In the rows, 128 means zero.
The rows of Y fall into 4 groups, which share some directions, and each row is roughly a mix of its group's hidden directions, except some rows that fit no group.
Y (134 x 10):
[[163 145 151 153 157 128  96  86 154 110]
 [ 95  82 116 137 136 123 128 172 141 169]
 [122 114 132 159 171 163 157 132  84 118]
 [107 162 117 130 104 144 172 104 175 125]
 [ 84 126  99 107  99 133 163 141 106  92]
 [ 86 121 115 155 118 133 140 174 161 162]
 [125 122 150 121 176 134 138 111 133  65]
 [ 72 132 106 131 126 162 101 125 114 166]
 [118  86 137  84 118 178 125 151 133 140]
 [122 123  71 154 120  99 102 114  92 119]
 [153 117  85 133  95 125  92  95 119 161]
 [147 107 131 150 124 126 172 137  71 104]
 [147 106 101 163 127 152 138 139 103 183]
 [146 125  81  72 136 103 141 141 135 149]
 [107 116 142 118 167 108 166  92 137 168]
 [195 120 130 141 101 142 113 127  92 137]
 [169 114 146 175  99 151 161 124 115 144]
 [ 97 107 138 110 133 140 160 104  89 173]
 [117 128 139 167  92 143  76 101 139 146]
 [111 142  93 127 124  92 103 131 188 128]
 [138 102 151 166 137 115 150  67 133 132]
 [133 141  95 104 164 108 173 114 164 119]
 [148 116 163 141 129 119 163 166 177 142]
 [119 151 103 141 162 111 161 159 165 160]
 [129 177 154 147 136  87 170 128 111 125]
 [121 105  89 146 124 135  77 105 153 160]
 [123 155 113 121  66 133 139 122 106  86]
 [ 85 107 160 130 112 174 112 132 128  93]
 [141 149 111 141  96 175 168 139  94 118]
 [130 115 112 142 164  85  99 165 120 163]
 [119 151 127  93 182 107  86 135 117 120]
 [137 158  95 125 106  84 132  80 108 122]
 [124 114 117  88 158  89  75 135 132 122]
 [133  88 138  97 104 125  96 146  77 132]
 [115 128 175 118 165 135 132 138 184 134]
 [109  88 118 121 135 109 122 100 190 135]
 [145  77 149 144 160 116  94 138 124 164]
 [148  78 174 117 149 119 122 143 155 103]
 [115 140 116  92  97 150  82  97 149 105]
 [125 103  95 112 114  63 115 121 145 108]
 [119 187 116 133 122 175 131 142  96 137]
 [118 123  98 147 125 149 178 146  82 150]
 [139 147  75 100 108 152  98 141 121 161]
 [114 193 145 142 131 161 132 130 118  95]
 [ 91 103 101  99 106 144  99 135 156  92]
 [120 128  92 121 106 195 137 113 149 118]
 [169 149 104 123 106 137 155  82 105 103]
 [ 98 147 113 101 108  71 163 137 130 127]
 [105 103 171 113 129 121 115 166 165  96]
 [147 151 122 141 150  89 101 147 112 181]
 [105 109 131 133 101  59 152 112 126 126]
 [165 122 126 129 154 144 118  69  94 116]
 [109 120 168 120 164 124 162 132  77 137]
 [109 117 177 119 115 137 128 173  86 111]
 [ 87 117 163 104 103 151 144 176 125 131]
 [112 110 167  94 101 176 124 147 116 109]
 [150  81  99 140 154 121 128 155 163 158]
 [118  91 112  96 119 116  96 108 146  78]
 [ 87 156 136 112 175 107  97 148 119 147]
 [110  97 111  84 114  97 115 176 131 121]
 [ 89 133 117 107 121 106 148 152 175 166]
 [157 160 115 124 121 141  81 103 156 165]
 [145 164 116 112 171 112 104  78 120 123]
 [125 125 138 133  85 196 137 146 119 143]
 [157 130 127 141 150 153 116 131 195 150]
 [135  94 155 116 138 172 121 140  74 140]
 [ 97 146 140 131  64 159 147 121 119 110]
 [126 137 189 133 105 143 136 175 110 139]
 [132  85 136 139  89 166 127 162 146 155]
 [114 116 156 114 156 111 126 110 115  62]
 [173 159 148 133 173 112 143  97 127 111]
 [124 134 160  99 140 159 161 105 171  99]
 [144 127  93 145 150 168 139  97  83 143]
 [ 86 136 104  93 152 137 136 170 118 161]
 [133  90 104 103 123 174 103  93 149 118]
 [ 96 137 139  85 159 102  96 112 162 118]
 [125 169 103 137 141 133 105  76  90 125]
 [133 164 111 155 156 105 102 131 117 181]
 [134 178 127 146 143 153 162  80 138 125]
 [ 93 173 144 122 118 113 142 124 173  94]
 [ 73 113 146 144 170 125 146  97 135 147]
 [134 121  97 136 108 160 132 169 119 182]
 [132  89 133 139 146 144 171 144  74 125]
 [163 117 107 128 147  74 102  90 135 131]
 [147 143 146 115 113 105  99 128 195 140]
 [133 142 132 105 104  73 110  89 122  96]
 [155 130 179 135  93 157 165 125 109 122]
 [ 92 102  99  97  99 163 115 142  96 118]
 [125 129 155 127 129 162  92 175  92 151]
 [140 121 131 130 152 100  96 169  84 161]
 [129 103  86 108 104 146 117 156 114 178]
 [ 86  78 120 121 118 121  86 149 125 152]
 [135 168  93 108 133 133 113  78 162 118]
 [ 89 128 141  93  83 159 114 156 136 112]
 [168 118 112 110  97 103  77 120 134 101]
 [133 154 153 135 118 162 164  85 150 158]
 [120 117 127 133  95 103 108  85  77 106]
 [180 178 144 141 129 135 140 113 125  93]
 [102 128 115 128  92 180 142 149 154 162]
 [ 98 115 117  97 153  84 100  88 133 114]
 [126 132  96 163 125  91  83  90 134 136]
 [108 133 158 103  83 134 141 161 142 171]
 [ 93 111  75 123 104 111 115 104 107  98]
 [146 175  83 171 109 125 132 134 121 109]
 [107 131 109 111 132 102 101  64 144 107]
 [124 142 121 160 177 166 102 142 142 161]
 [103 116  86 128 124  93 105 150 176 114]
 [189 140 135 122 160 127 158 159 144 140]
 [129 123 141 146 145 189 140 165 141 161]
 [182 134 143 125 140 153 119  86 100 155]
 [ 81 121 117 127 181 109 162 120 105 128]
 [119 149 101 106 149 128 191 107 146 147]
 [160 133 144 138 136  82 125 135 184 149]
 [129 144 153 121 135  71 153 131 110  83]
 [111 126 123  95 106 141  75 123 174 111]
 [147  96 111 152 178  81 127 117 133 117]
 [139 171 124 134  89 163 121 108 162  98]
 [161 161  88  79 118 105 130 123 127 107]
 [155  94 105 134 112 155 135  91 158 168]
 [ 97 149 122 140 168 146 107  77 133 154]
 [119 125 147 111  95 181 138  91 140  95]
 [126  84 123 112 107 182 121 107 162 135]
 [129 157 116  98 125  98 148 110  74  99]
 [135 141  74 124 104 100 113 131 147 175]
 [103 161 151 129 148 154 114 162  78 117]
 [143 130 160 129  73 130 135 156 145  84]
 [106 128 195 128 113 157 122 122 132  93]
 [165 168 126 132 117 164 131  80 128 150]
 [127 104 100 124 186 122 109 118 172 136]
 [138 142 170 133 126 120 127 177 101  83]
 [138 135 130  89 151 150 189 138 143 107]
 [ 71 140 125 136 150 108 131 179 119 112]
 [137 114 179 103  87 120 130 136 166 104]
 [165 140 133 152 161  89 138  82 114 119]]

One row of each group comes first, with its name. Which group is each row after those in?
[171 101 163  94 107 122 115 116 167 121] => (40)
[161 135 185 116 123 171 146 145 129 142] => (21)
[128 139  68 158 118 133 134 107 169 146] => (102)
[153 110 138 174 140 148 131  84 141 166] => (57)

[125 155 111 115 127 139  88  79  85 123] => (40)
[ 82  82 161 150 123 106 115 111 136 109] => (57)
[ 93  85 141 106 154  84 129 131 156 116] => (57)
[138 157 113 125 130  59 155 127 105 119] => (21)
[ 97 116 138 122 150  97 132 139 166 183] => (102)
[112 102 132  75  77 138 123 127 137 154] => (21)
[144 114 142 100 115  97  96 118 184 148] => (102)
[ 81 118 125 110 115 178 104 162 131 118] => (40)
[135 123 102 165 100  91 172 144 140 103] => (102)
[ 99 113 133 127 145 129 115 125 203 122] => (57)
[147 132 159 142 163  88 127 118  75 134] => (40)
[138 115 136 137 142 138 133 174 103 189] => (40)
[124 139  89 107 104  76  98  99 121 123] => (40)
[134 174 152 133 109 103 105 172 116  97] => (102)
